Read these off the row that follows.
1) What is the third largest entry?
2) What is the 2nd entry from the right?
3) What is the entry just right of 188?
4) What is the 1st entry?
5) What is the entry just right of the smallest entry?
[ 82 114 209 210 170 165 203 188 246 220 190  27 135  69 209]
1) 210
2) 69
3) 246
4) 82
5) 135

Questions about the table below.
1) The entry just right of the largest entry?
2) The entry just right of 0.82?
3) The entry just right of -2.59?
4) The entry just right of the smallest entry?
5) The entry just left of 0.12?
[[-0.32 -0.97 -1.08  3.01 -1.10  1.20 -1.17 -0.01  0.57 -2.55  2.81  0.66
  -0.65 -0.65]
 [-2.59  1.97  0.08  1.03 -0.71  0.01 -0.28  0.10 -1.97 -5.73 -1.86 -1.01
   0.12 -0.76]
 [ 0.73 -0.71  1.03 -0.27 -0.24 -3.74 -0.97  1.57 -0.43  2.99 -1.30 -0.70
   0.47 -1.27]
 [-2.04  0.78  1.36 -1.64  0.56  0.99 -0.91  0.07  1.59 -3.64  0.88 -0.63
  -0.18 -0.17]
 [-1.75  0.44 -0.32  0.16  0.83  0.85 -1.41  0.43  0.02  2.09 -1.23 -1.15
   0.09 -0.55]
 [-1.16  0.98 -0.17 -0.47 -0.83 -0.15  0.95  1.81  1.05  0.85 -1.37  0.82
  -0.56  0.26]
 [ 0.80  1.45 -0.59 -0.11 -0.51  1.11  0.64 -1.05 -1.00 -1.45  0.60  0.11
  -0.32  1.26]
 [ 0.20  0.58  0.10 -0.57  1.38  1.80 -0.56 -1.45  2.92 -0.71  0.51 -0.21
  -0.37  0.39]
 [-1.44  1.08 -0.18  1.22 -0.93  3.75 -0.51 -1.36 -4.30  2.92  0.14 -1.36
   0.34 -0.05]]
1) -0.51
2) -0.56
3) 1.97
4) -1.86
5) -1.01

Read these off the table that follows.
1) What is the 1st entry on the main diagonal?
2) What is the last entry, reading row by row?
3) What is the largest entry in the last row?
4) What is the third entry on the diagonal from the top-right corner?
5) What is the third entry from the end, reading row by row?
6) What is the second largest entry?
7) What is the entry just right of the smallest entry?
8) What is the entry directly below 0.11?
0.41	1.52	-0.48	0.05	-0.73	-1.22	0.38	-2.13	0.41	-0.20	0.01	0.05	-1.47	-0.88	0.14
-1.65	-1.73	-0.86	-0.59	-1.68	-1.33	-0.58	0.51	-1.32	0.89	-2.65	0.11	-0.66	-1.54	-1.14
0.83	-1.78	-1.06	-1.81	-1.82	1.48	0.08	1.62	1.72	0.43	-0.52	-1.08	-1.33	-2.14	-0.86
0.83	-0.06	-1.99	0.51	-1.85	1.13	-0.11	1.83	0.65	0.79	-2.42	1.06	0.37	-0.22	-0.13
1) 0.41
2) -0.13
3) 1.83
4) -1.33
5) 0.37
6) 1.72
7) 0.11
8) -1.08

Read these off the array that follows.
1) Find the entry just left of 482.
2) Find the entry just left of the smallest entry.
3) Find the entry just left of 300.
4) Find the first entry in reading order.
5) Find the entry just left of the largest entry.
[[104, 102, 412, 91, 297, 283, 353, 482], [347, 466, 201, 803, 300, 168, 326, 138], [108, 688, 203, 278, 575, 226, 228, 313], [147, 56, 54, 70, 223, 56, 575, 200], [129, 341, 600, 314, 117, 806, 611, 435], [362, 241, 461, 328, 85, 807, 840, 485], [759, 132, 918, 52, 426, 131, 125, 718], [281, 261, 185, 782, 301, 251, 338, 265], [92, 551, 172, 268, 657, 357, 276, 254], [764, 205, 728, 182, 315, 135, 84, 504], [525, 387, 286, 422, 179, 444, 507, 551], [624, 164, 91, 424, 688, 544, 571, 127], [133, 556, 351, 407, 363, 485, 170, 765], [685, 309, 719, 161, 214, 269, 88, 515]]
1) 353
2) 918
3) 803
4) 104
5) 132

[[-0.164, 1.050, -0.446, -0.399, -0.203, -0.406, 0.751, 1.289], [0.615, 0.241, 1.957, 1.050, 2.118, 0.733, 2.128, 0.857], [-0.591, 1.427, 1.687, -0.782, 0.284, 1.324, -1.601, -0.353], [1.318, -0.361, -0.666, 0.866, -0.052, 0.641, -0.301, -0.429], [0.034, 1.034, 0.691, 0.608, -0.067, -0.329, 0.867, 0.078], [-0.085, 1.139, -1.025, -0.796, -0.510, -0.423, -0.247, 1.662], [0.006, 0.902, 0.670, 1.070, -0.151, -0.674, 1.084, -0.385], [-0.679, -1.666, 1.079, -0.601, 2.392, -0.342, 0.351, -0.295]]
What is the entry just left of 2.392? -0.601
The entry just left of 0.902: 0.006
The entry just left of 0.691 is 1.034
The entry just right of -0.446 -> -0.399
What is the entry just right of the smallest entry? 1.079
What is the entry just right of 0.641? -0.301
The entry just left of 1.427 is -0.591
What is the entry just left of 2.128? 0.733
What is the entry just right of the largest entry? -0.342
What is the largest entry? 2.392
What is the entry just right of -0.301? -0.429
The entry just left of the smallest entry is -0.679
What is the entry just left of -0.510? -0.796
What is the minimum? -1.666
The entry just left of 1.324 is 0.284
